Here is a table of points, one per row:
[ -5 -15  14 -48 -29 -23 -40  10]
[ 23   6 -17   0   1  -4 -26 -35]
[ 18  -9  -4 -24  17  37  95  -9]
[ 5 50 25 13 46 65 -3  5]
[ 18 -99 -28  70 -30  90  74 -28]
[  8  97  -8   3  14  44  27 -53]
[  2  44  31 -46  26   2   2   8]
[  0 -27   2 -27 -84 -51 -47  22]
[   0   25  -42  -20   -7  -34 -127    0]
[  2  33  21 -38  48 -55 -19  26]
[-40 -75 -24   4 -10 -21   4  58]
[ 11   5   3 -46 -30 -28 -26  -6]
[ -1 -39   8  32 -73  11  26  30]
[-12   2  19  18 -54  17  35  55]
[-15  44 -48  -3  43 -82 -55  30]
[ -3  11 -11  85  85   2   8 -89]
[ -8  24  14 -35 -16   2 -48 -35]
[ -3  31  41  30 -14  29  27  23]
[  7   4 -11  -4 -34 -47 -67 -16]
[ -20 -103    8   13  -35  -59   -5   24]
[ -2 -18 -18 -20  83  62  68 -42]
[ 13  10  27  42  54  45 103  22]
Along one direction, these points spread out more than along any other. How far along it is each point below, from 0 to 99? The average is 50, and the first point in the table lies past the average.
[-12   2  19  18 -54  17  35  55] ~ 47
[-15  44 -48  -3  43 -82 -55  30] ~ 69
[ -2 -18 -18 -20  83  62  68 -42] ~ 26
[ -3  31  41  30 -14  29  27  23] ~ 42
[  8  97  -8   3  14  44  27 -53] ~ 38
[ -1 -39   8  32 -73  11  26  30] ~ 48
[  0 -27   2 -27 -84 -51 -47  22] ~ 71
[ 18 -99 -28  70 -30  90  74 -28] ~ 23
[ 18  -9  -4 -24  17  37  95  -9] ~ 30
[  2  44  31 -46  26   2   2   8] ~ 51
[   0   25  -42  -20   -7  -34 -127    0] ~ 77
[ -20 -103    8   13  -35  -59   -5   24] ~ 60
[-40 -75 -24   4 -10 -21   4  58] ~ 55
